In the data rows, 128 means zero.
Each row of this table is followed by its label. One hidden rule gives the labels. It looks at one to three of the table's principal directions, none of them among the few with the most spread.
[103, 086, 158, 113, 194, 121, 083, 107, 125, 142, 153, 050, 197, 144,
 075, 059, 101, 190, 222, 119, 123, 128, 121, 000, 126, 137, 082, 139,
 118, 165, 079, 139] 2
[116, 119, 144, 074, 245, 180, 002, 060, 110, 093, 127, 093, 143, 168,
 119, 114, 088, 135, 182, 055, 110, 041, 213, 096, 096, 174, 077, 160,
 106, 081, 060, 090] 3
[138, 136, 178, 191, 084, 110, 242, 096, 138, 129, 184, 072, 130, 105,
 121, 107, 138, 187, 255, 128, 174, 186, 055, 083, 128, 083, 106, 133,
 159, 208, 174, 136] 2
[137, 152, 120, 106, 147, 159, 097, 125, 115, 053, 110, 139, 107, 159,
 116, 144, 084, 115, 125, 041, 122, 100, 164, 134, 113, 174, 126, 144,
 144, 094, 070, 049] 3
[103, 087, 131, 136, 184, 139, 080, 146, 149, 207, 091, 058, 174, 119,
 126, 084, 100, 163, 106, 176, 112, 137, 130, 071, 116, 112, 109, 147,
 108, 113, 128, 172] 2
[110, 073, 138, 157, 151, 056, 144, 159, 158, 173, 125, 064, 186, 137,
 066, 087, 069, 200, 161, 177, 137, 208, 058, 005, 150, 066, 119, 115,
 118, 168, 131, 156] 3
[128, 134, 137, 139, 144, 093, 129, 150, 108, 148, 130, 120, 173, 132,
 087, 122, 093, 153, 162, 133, 111, 134, 086, 066, 134, 082, 125, 153,
 132, 174, 119, 126] 2
[124, 171, 075, 069, 150, 163, 128, 100, 088, 069, 075, 151, 140, 173,
 087, 209, 083, 084, 082, 049, 142, 115, 189, 152, 136, 187, 115, 129,
 137, 058, 090, 055] 1
[142, 104, 136, 150, 088, 184, 115, 177, 163, 126, 148, 151, 100, 089,
 180, 087, 183, 121, 109, 137, 096, 086, 120, 163, 094, 160, 152, 141,
 138, 124, 121, 145] 2
[147, 146, 142, 173, 082, 119, 135, 181, 129, 172, 132, 136, 068, 092,
 212, 093, 179, 108, 038, 193, 110, 105, 118, 199, 139, 110, 183, 139,
 134, 160, 174, 163] 1
[111, 113, 133, 129, 136, 067, 203, 132, 177, 071, 108, 100, 191, 171,
 018, 174, 038, 163, 190, 100, 156, 233, 096, 023, 151, 133, 090, 086,
 135, 120, 086, 088] 2
[136, 130, 071, 107, 102, 164, 187, 112, 090, 105, 136, 158, 109, 112,
 118, 178, 154, 124, 122, 103, 136, 115, 113, 163, 146, 155, 145, 128,
 152, 115, 155, 103] 1
[113, 124, 099, 081, 144, 118, 152, 144, 102, 127, 126, 110, 205, 154,
 051, 162, 082, 106, 101, 128, 129, 181, 100, 064, 146, 123, 111, 133,
 151, 117, 106, 120] 3
[150, 068, 168, 164, 110, 191, 073, 169, 198, 127, 140, 095, 065, 097,
 212, 059, 148, 108, 091, 136, 125, 123, 134, 174, 083, 157, 147, 139,
 148, 078, 124, 129] 1
[155, 080, 072, 126, 094, 211, 091, 203, 152, 093, 129, 188, 102, 125,
 154, 111, 151, 149, 082, 099, 098, 035, 116, 136, 091, 165, 174, 152,
 144, 111, 118, 100] 1
[175, 090, 089, 127, 021, 110, 166, 167, 140, 098, 186, 204, 050, 150,
 168, 137, 184, 121, 065, 170, 181, 136, 080, 159, 153, 099, 196, 087,
 163, 155, 213, 119] 1
[113, 202, 136, 103, 170, 109, 153, 042, 073, 041, 102, 135, 131, 159,
 064, 185, 058, 148, 255, 008, 156, 135, 169, 096, 136, 138, 075, 140,
 134, 156, 081, 045] 1
[128, 169, 148, 114, 154, 102, 090, 086, 088, 057, 112, 139, 093, 153,
 104, 125, 086, 140, 195, 031, 132, 121, 166, 103, 136, 160, 114, 127,
 130, 139, 064, 042] 1
[116, 162, 097, 092, 106, 094, 217, 079, 156, 144, 146, 161, 077, 161,
 141, 235, 150, 124, 060, 211, 156, 207, 131, 210, 147, 088, 122, 065,
 135, 091, 230, 151] 1
[152, 079, 108, 150, 080, 119, 126, 162, 204, 094, 152, 192, 042, 139,
 172, 128, 162, 161, 086, 154, 125, 113, 112, 181, 118, 131, 176, 077,
 116, 101, 161, 120] 3
[131, 156, 132, 128, 103, 191, 148, 138, 130, 094, 116, 145, 133, 102,
 144, 143, 144, 074, 125, 082, 117, 113, 150, 186, 097, 173, 120, 150,
 144, 099, 095, 117] 1
[099, 186, 089, 088, 118, 033, 169, 113, 138, 167, 135, 186, 132, 194,
 083, 198, 126, 156, 049, 198, 102, 217, 100, 154, 138, 064, 129, 055,
 095, 107, 157, 144] 1
[099, 130, 131, 160, 149, 170, 169, 129, 099, 166, 100, 066, 208, 052,
 120, 093, 140, 107, 168, 124, 123, 108, 128, 130, 130, 138, 104, 177,
 106, 157, 109, 205] 2
[143, 101, 149, 156, 071, 139, 186, 125, 118, 111, 159, 111, 132, 082,
 122, 101, 160, 112, 201, 105, 163, 166, 085, 109, 140, 147, 129, 127,
 160, 158, 130, 126] 1
[154, 055, 162, 178, 097, 122, 166, 179, 184, 134, 150, 057, 142, 116,
 150, 093, 120, 108, 104, 187, 184, 158, 095, 090, 156, 118, 148, 128,
 154, 144, 172, 166] 1
[128, 121, 126, 113, 164, 188, 049, 125, 148, 075, 112, 134, 039, 129,
 198, 103, 117, 131, 098, 090, 124, 066, 199, 184, 096, 157, 133, 149,
 130, 103, 115, 103] 3
[184, 148, 119, 154, 038, 141, 105, 175, 087, 073, 135, 190, 043, 133,
 188, 091, 166, 103, 091, 072, 153, 059, 132, 159, 141, 160, 202, 141,
 163, 169, 129, 056] 2
[115, 153, 047, 089, 126, 118, 198, 082, 110, 133, 120, 184, 127, 154,
 108, 236, 146, 134, 082, 161, 148, 120, 140, 194, 157, 104, 131, 093,
 104, 103, 201, 152] 2
[165, 098, 176, 188, 103, 138, 062, 159, 162, 154, 137, 160, 055, 078,
 235, 073, 202, 108, 113, 168, 104, 031, 153, 200, 121, 142, 174, 137,
 108, 141, 154, 160] 1
[158, 111, 107, 146, 086, 124, 117, 166, 116, 123, 129, 155, 100, 136,
 161, 110, 146, 123, 085, 141, 159, 081, 123, 131, 150, 114, 176, 134,
 134, 164, 166, 128] 2
[130, 107, 112, 136, 117, 092, 142, 180, 138, 177, 103, 128, 155, 125,
 117, 143, 109, 121, 061, 199, 132, 158, 098, 104, 155, 082, 149, 127,
 133, 143, 170, 162] 2
[135, 062, 146, 185, 112, 116, 112, 180, 175, 132, 142, 100, 159, 113,
 122, 041, 128, 171, 165, 133, 128, 114, 084, 069, 118, 117, 145, 127,
 101, 161, 102, 162] 3
[178, 067, 097, 167, 108, 102, 104, 156, 149, 126, 133, 178, 072, 151,
 133, 139, 127, 207, 142, 128, 124, 063, 083, 098, 144, 114, 185, 112,
 128, 128, 170, 066] 1
[111, 158, 210, 174, 152, 127, 080, 108, 111, 177, 120, 097, 142, 055,
 180, 049, 172, 106, 205, 135, 098, 084, 165, 147, 112, 129, 102, 165,
 092, 186, 096, 196] 1
[119, 158, 115, 136, 121, 146, 149, 126, 104, 132, 103, 124, 147, 113,
 114, 129, 135, 123, 127, 091, 108, 125, 130, 144, 123, 164, 127, 134,
 120, 110, 091, 112] 1
[140, 105, 148, 186, 054, 058, 210, 147, 158, 123, 180, 136, 128, 116,
 116, 095, 153, 164, 188, 163, 166, 186, 046, 102, 149, 069, 148, 092,
 122, 203, 166, 166] 3
[133, 136, 133, 160, 117, 111, 127, 140, 115, 175, 119, 136, 140, 105,
 139, 111, 159, 136, 130, 150, 105, 099, 114, 134, 136, 123, 146, 131,
 107, 146, 133, 149] 1
[091, 124, 073, 105, 181, 061, 182, 120, 113, 193, 099, 089, 208, 166,
 044, 181, 074, 189, 096, 198, 131, 181, 094, 047, 176, 070, 113, 108,
 103, 141, 169, 167] 1
[140, 147, 170, 196, 071, 090, 209, 118, 089, 156, 158, 113, 139, 062,
 122, 089, 166, 146, 242, 121, 137, 160, 054, 110, 147, 096, 134, 141,
 140, 216, 142, 143] 3
[120, 200, 132, 085, 142, 140, 074, 082, 112, 091, 120, 159, 072, 165,
 160, 143, 144, 075, 059, 074, 101, 123, 204, 232, 104, 188, 124, 099,
 107, 044, 069, 080] 1
[159, 103, 098, 145, 066, 102, 170, 127, 146, 138, 164, 203, 091, 135,
 134, 171, 168, 158, 140, 160, 143, 128, 069, 161, 131, 080, 162, 092,
 130, 131, 203, 124] 1
[130, 111, 136, 126, 124, 110, 204, 122, 197, 097, 130, 095, 123, 163,
 103, 201, 069, 120, 108, 154, 174, 230, 110, 132, 135, 107, 107, 095,
 158, 078, 167, 111] 1
[126, 132, 103, 093, 175, 155, 072, 138, 110, 097, 094, 128, 164, 171,
 085, 141, 076, 134, 116, 067, 106, 081, 161, 076, 118, 170, 118, 150,
 128, 095, 066, 071] 2
[120, 152, 147, 132, 112, 062, 222, 062, 142, 143, 166, 105, 122, 162,
 094, 172, 135, 178, 190, 163, 161, 220, 093, 098, 153, 101, 101, 070,
 135, 141, 178, 120] 2
[132, 144, 138, 146, 095, 193, 186, 126, 144, 100, 127, 104, 137, 100,
 143, 137, 145, 077, 128, 085, 138, 144, 134, 190, 102, 182, 118, 137,
 147, 079, 104, 121] 1
[133, 126, 069, 064, 144, 176, 114, 127, 129, 116, 101, 162, 124, 164,
 141, 220, 113, 057, 003, 149, 148, 107, 180, 200, 130, 136, 133, 129,
 140, 047, 170, 128] 3
[150, 130, 099, 169, 082, 091, 113, 165, 132, 165, 114, 194, 070, 127,
 175, 112, 180, 173, 076, 171, 108, 065, 118, 162, 144, 111, 192, 103,
 095, 158, 172, 137] 2
[120, 150, 142, 099, 128, 156, 144, 154, 161, 058, 124, 102, 177, 166,
 078, 147, 073, 064, 085, 064, 118, 196, 136, 127, 098, 189, 102, 122,
 151, 045, 031, 077] 3
[132, 113, 084, 111, 178, 144, 100, 148, 094, 124, 100, 140, 150, 143,
 095, 157, 071, 183, 154, 113, 121, 054, 124, 055, 136, 089, 130, 183,
 141, 176, 149, 105] 1
[117, 148, 117, 056, 167, 172, 064, 097, 135, 046, 101, 135, 091, 178,
 140, 160, 086, 060, 058, 065, 149, 133, 226, 181, 109, 188, 104, 118,
 135, 039, 078, 076] 1
[116, 116, 171, 108, 169, 136, 046, 129, 115, 116, 143, 104, 148, 119,
 100, 062, 112, 130, 181, 075, 076, 138, 127, 064, 100, 170, 103, 143,
 135, 117, 028, 089] 1
[112, 182, 141, 100, 101, 208, 213, 093, 068, 045, 163, 093, 176, 091,
 097, 122, 148, 062, 208, 025, 149, 148, 139, 133, 117, 203, 084, 165,
 175, 151, 059, 112] 3
[079, 192, 128, 061, 175, 160, 188, 040, 072, 127, 126, 086, 218, 123,
 050, 192, 112, 085, 193, 082, 123, 196, 151, 117, 121, 164, 043, 138,
 141, 092, 081, 128] 1
[174, 031, 111, 186, 103, 123, 114, 172, 201, 128, 129, 133, 064, 134,
 192, 118, 144, 158, 073, 186, 168, 060, 125, 149, 156, 122, 191, 103,
 112, 114, 209, 145] 3
[094, 167, 130, 079, 213, 106, 118, 044, 095, 080, 116, 106, 171, 176,
 046, 173, 045, 159, 231, 053, 141, 154, 159, 071, 124, 112, 058, 133,
 115, 129, 081, 087] 2
[110, 213, 111, 104, 179, 084, 146, 047, 057, 136, 106, 140, 122, 166,
 080, 191, 091, 194, 199, 085, 112, 123, 141, 102, 143, 103, 099, 131,
 120, 155, 131, 068] 1
[124, 089, 177, 185, 168, 086, 115, 166, 130, 134, 099, 042, 211, 100,
 080, 059, 082, 133, 180, 111, 119, 117, 118, 024, 166, 161, 124, 148,
 104, 163, 053, 140] 3
[060, 182, 126, 053, 255, 031, 111, 029, 061, 183, 072, 064, 213, 187,
 022, 196, 000, 167, 187, 153, 161, 231, 157, 014, 165, 017, 034, 138,
 110, 167, 147, 143] 2
[129, 084, 164, 153, 123, 135, 058, 181, 138, 189, 162, 103, 127, 086,
 169, 016, 167, 145, 121, 175, 086, 117, 088, 096, 102, 106, 147, 153,
 127, 166, 114, 175] 3
[153, 088, 146, 125, 116, 156, 049, 142, 163, 099, 148, 151, 021, 122,
 207, 088, 156, 113, 083, 126, 123, 105, 156, 184, 108, 157, 159, 117,
 144, 090, 131, 097] 1
[163, 088, 118, 129, 052, 110, 148, 137, 129, 107, 177, 179, 066, 123,
 166, 128, 176, 102, 110, 159, 182, 143, 096, 158, 154, 100, 170, 100,
 156, 155, 199, 133] 3
[125, 144, 122, 144, 107, 068, 189, 116, 128, 135, 137, 141, 162, 143,
 091, 158, 125, 134, 146, 149, 149, 165, 095, 127, 152, 084, 129, 099,
 104, 150, 150, 154] 2
[103, 138, 108, 083, 179, 106, 098, 138, 111, 126, 077, 091, 168, 171,
 082, 148, 034, 110, 070, 125, 152, 185, 152, 077, 140, 097, 106, 142,
 136, 114, 111, 116] 3
[124, 157, 160, 122, 167, 156, 060, 074, 092, 102, 142, 111, 087, 122,
 157, 073, 146, 143, 190, 054, 103, 073, 175, 142, 104, 177, 112, 144,
 115, 126, 068, 089] 1
[115, 167, 148, 146, 146, 103, 125, 087, 073, 162, 102, 104, 177, 110,
 105, 106, 132, 127, 194, 099, 131, 118, 140, 105, 142, 128, 106, 141,
 096, 158, 100, 141] 2
[136, 108, 144, 169, 110, 193, 073, 128, 139, 153, 118, 138, 087, 063,
 229, 056, 221, 103, 124, 133, 117, 020, 186, 213, 105, 178, 149, 144,
 088, 126, 131, 188] 2
[125, 156, 094, 071, 128, 134, 098, 146, 092, 126, 110, 168, 127, 148,
 148, 164, 131, 055, 015, 160, 140, 106, 177, 170, 146, 117, 142, 138,
 135, 127, 152, 152] 1
[123, 105, 072, 121, 162, 135, 132, 077, 153, 129, 100, 149, 099, 157,
 138, 188, 120, 175, 123, 142, 161, 083, 165, 170, 135, 109, 124, 101,
 086, 090, 194, 142] 3
[109, 192, 178, 097, 114, 182, 160, 074, 113, 090, 181, 126, 117, 095,
 153, 128, 180, 057, 173, 090, 113, 163, 155, 207, 085, 168, 081, 137,
 154, 115, 090, 140] 1
[112, 071, 115, 148, 150, 056, 145, 218, 134, 204, 091, 057, 247, 130,
 066, 100, 072, 134, 055, 230, 141, 167, 081, 000, 193, 076, 143, 139,
 115, 182, 145, 207] 3
[137, 155, 136, 144, 127, 123, 104, 149, 145, 124, 138, 168, 087, 133,
 167, 127, 133, 140, 106, 139, 096, 089, 129, 181, 102, 091, 147, 141,
 117, 143, 138, 132] 2
[072, 107, 133, 133, 184, 087, 127, 148, 136, 193, 082, 038, 246, 118,
 054, 074, 068, 155, 135, 161, 120, 209, 107, 024, 136, 099, 086, 130,
 087, 143, 078, 198] 1
[120, 098, 098, 110, 178, 140, 083, 159, 099, 195, 105, 109, 208, 131,
 080, 124, 111, 160, 117, 150, 079, 080, 108, 038, 134, 132, 125, 162,
 123, 128, 110, 135] 1
Which label does each new row get?
[161, 129, 092, 129, 095, 127, 177, 101, 121, 135, 129, 171, 045, 131,
 171, 214, 158, 122, 080, 163, 157, 114, 129, 210, 162, 120, 166, 106,
 153, 099, 230, 100] >> 1
[126, 193, 134, 132, 084, 117, 128, 112, 100, 177, 136, 186, 050, 093,
 214, 124, 226, 105, 071, 184, 100, 101, 158, 238, 132, 125, 157, 112,
 113, 154, 175, 169] >> 2
[127, 151, 169, 134, 181, 107, 038, 100, 089, 150, 128, 117, 112, 132,
 147, 074, 127, 167, 190, 110, 100, 061, 161, 084, 124, 119, 117, 157,
 110, 180, 102, 114] >> 2
[118, 173, 119, 142, 092, 096, 191, 098, 127, 163, 135, 154, 104, 122,
 143, 158, 154, 139, 124, 164, 138, 184, 101, 197, 122, 068, 129, 103,
 113, 137, 183, 159] >> 3
[127, 164, 103, 091, 166, 026, 106, 096, 049, 148, 127, 147, 130, 200,
 070, 159, 070, 209, 167, 144, 152, 128, 111, 010, 182, 036, 128, 131,
 135, 228, 176, 088] >> 2
[165, 075, 101, 148, 079, 129, 090, 207, 153, 126, 133, 163, 062, 140,
 184, 090, 138, 153, 052, 170, 149, 085, 107, 118, 135, 095, 195, 133,
 148, 165, 185, 125] >> 2
[129, 133, 156, 123, 133, 188, 027, 161, 175, 122, 125, 153, 071, 117,
 211, 076, 160, 089, 054, 120, 072, 086, 180, 217, 060, 169, 138, 137,
 115, 065, 078, 131] >> 1
[129, 147, 167, 131, 100, 131, 145, 070, 123, 090, 162, 128, 097, 111,
 149, 113, 161, 088, 187, 087, 160, 164, 143, 182, 117, 146, 109, 108,
 128, 120, 113, 124] >> 3
[139, 087, 084, 106, 125, 127, 161, 128, 147, 120, 125, 137, 121, 158,
 108, 192, 110, 144, 096, 158, 159, 139, 119, 108, 156, 125, 137, 105,
 148, 101, 184, 111] >> 1
[139, 115, 100, 132, 074, 068, 199, 155, 188, 141, 146, 158, 070, 173,
 146, 182, 127, 166, 048, 230, 169, 200, 090, 138, 155, 060, 159, 071,
 147, 142, 239, 144] >> 2
[141, 126, 125, 135, 142, 112, 067, 153, 107, 161, 128, 176, 159, 135,
 089, 114, 129, 182, 177, 106, 055, 070, 088, 064, 107, 122, 140, 144,
 116, 142, 085, 088] >> 2
[136, 149, 142, 098, 129, 178, 067, 087, 154, 067, 143, 190, 025, 136,
 199, 142, 157, 101, 127, 085, 122, 091, 195, 235, 078, 156, 121, 119,
 131, 079, 122, 094] >> 1
[137, 100, 104, 120, 143, 130, 125, 143, 124, 158, 114, 124, 153, 136,
 107, 156, 119, 139, 104, 154, 118, 107, 117, 091, 147, 135, 137, 133,
 137, 112, 148, 121] >> 1
[135, 092, 061, 084, 106, 139, 089, 161, 154, 130, 120, 182, 098, 168,
 151, 150, 162, 101, 000, 171, 126, 106, 156, 177, 138, 163, 172, 079,
 110, 052, 148, 134] >> 2
[099, 143, 126, 059, 200, 172, 137, 050, 094, 072, 121, 069, 250, 163,
 028, 177, 089, 059, 177, 032, 139, 138, 186, 089, 132, 229, 051, 125,
 116, 039, 023, 099] >> 3
[123, 099, 162, 144, 132, 076, 145, 127, 143, 174, 152, 097, 141, 114,
 130, 119, 103, 134, 158, 205, 168, 201, 081, 098, 140, 017, 114, 136,
 140, 187, 200, 191] >> 2
[136, 132, 163, 207, 115, 010, 182, 088, 112, 171, 143, 100, 123, 132,
 103, 095, 117, 240, 255, 154, 172, 156, 064, 041, 173, 036, 132, 106,
 100, 246, 187, 138] >> 1
[150, 084, 166, 173, 078, 139, 085, 184, 155, 150, 185, 151, 100, 078,
 186, 030, 199, 130, 139, 157, 094, 095, 079, 145, 096, 112, 166, 137,
 125, 166, 122, 170] >> 2
[124, 115, 125, 129, 158, 112, 119, 106, 103, 153, 115, 118, 186, 128,
 055, 136, 104, 173, 213, 090, 098, 133, 094, 047, 130, 141, 106, 130,
 121, 117, 086, 088] >> 1
[142, 178, 138, 128, 108, 113, 139, 085, 087, 124, 131, 165, 082, 124,
 148, 162, 148, 114, 157, 106, 136, 122, 139, 175, 136, 118, 133, 128,
 139, 141, 152, 094] >> 1
[121, 146, 117, 133, 096, 078, 201, 124, 165, 155, 146, 134, 101, 160,
 131, 167, 137, 164, 087, 202, 146, 199, 098, 142, 142, 079, 135, 080,
 129, 135, 198, 150] >> 2
[132, 150, 147, 093, 182, 176, 030, 080, 145, 064, 124, 134, 040, 167,
 183, 129, 104, 108, 106, 060, 120, 088, 214, 205, 082, 170, 112, 131,
 125, 049, 087, 063] >> 3
[148, 155, 109, 163, 066, 132, 164, 166, 096, 148, 119, 166, 102, 086,
 174, 121, 195, 098, 068, 148, 114, 077, 123, 195, 154, 149, 183, 134,
 124, 156, 152, 148] >> 1
[118, 132, 112, 077, 172, 139, 097, 109, 101, 131, 117, 146, 184, 148,
 059, 175, 094, 128, 161, 093, 091, 129, 125, 077, 116, 143, 096, 140,
 138, 091, 085, 085] >> 2
[096, 155, 119, 092, 162, 127, 059, 145, 092, 156, 131, 144, 109, 115,
 144, 078, 124, 151, 101, 144, 079, 128, 128, 123, 102, 078, 126, 161,
 125, 175, 111, 153] >> 2
[116, 187, 140, 113, 131, 151, 173, 097, 092, 079, 104, 125, 171, 110,
 082, 169, 108, 070, 175, 044, 121, 152, 151, 149, 125, 185, 092, 142,
 140, 101, 058, 089] >> 3
[120, 128, 140, 146, 127, 110, 143, 180, 164, 140, 115, 105, 160, 131,
 117, 118, 108, 122, 078, 159, 106, 153, 115, 112, 129, 128, 134, 126,
 123, 124, 107, 149] >> 1
[098, 122, 125, 093, 195, 122, 092, 124, 123, 169, 127, 097, 176, 141,
 089, 126, 096, 157, 125, 155, 087, 143, 122, 071, 118, 108, 097, 141,
 120, 121, 108, 145] >> 3
[108, 166, 117, 092, 140, 099, 203, 085, 125, 148, 117, 104, 143, 149,
 098, 224, 100, 080, 068, 169, 149, 234, 130, 174, 153, 112, 102, 097,
 144, 067, 166, 131] >> 1
[112, 094, 167, 175, 176, 053, 137, 101, 186, 166, 105, 072, 147, 136,
 111, 125, 083, 186, 186, 180, 152, 170, 126, 080, 150, 079, 100, 098,
 084, 140, 157, 168] >> 1
[195, 104, 134, 186, 017, 093, 135, 158, 110, 107, 185, 206, 011, 105,
 206, 084, 204, 144, 145, 137, 166, 081, 075, 166, 155, 092, 214, 115,
 154, 211, 203, 101] >> 3
[128, 142, 220, 194, 087, 118, 172, 143, 146, 122, 159, 074, 143, 062,
 145, 050, 158, 093, 201, 110, 119, 182, 098, 131, 118, 157, 117, 135,
 138, 163, 072, 151] >> 3
[118, 102, 188, 173, 147, 163, 062, 131, 141, 192, 112, 075, 136, 054,
 204, 031, 178, 100, 149, 161, 118, 080, 169, 150, 109, 144, 117, 160,
 095, 146, 119, 212] >> 2
[109, 151, 115, 136, 180, 152, 139, 139, 075, 137, 085, 084, 205, 107,
 078, 123, 075, 156, 181, 083, 108, 085, 125, 058, 132, 125, 106, 196,
 129, 176, 091, 126] >> 3
[120, 071, 186, 191, 132, 094, 165, 156, 168, 142, 136, 043, 209, 083,
 107, 060, 123, 115, 186, 162, 154, 151, 104, 060, 160, 133, 114, 127,
 103, 174, 106, 206] >> 2
[075, 148, 110, 078, 255, 099, 069, 078, 033, 195, 065, 054, 255, 152,
 011, 126, 059, 146, 184, 104, 108, 096, 165, 000, 163, 130, 062, 168,
 076, 148, 056, 153] >> 1
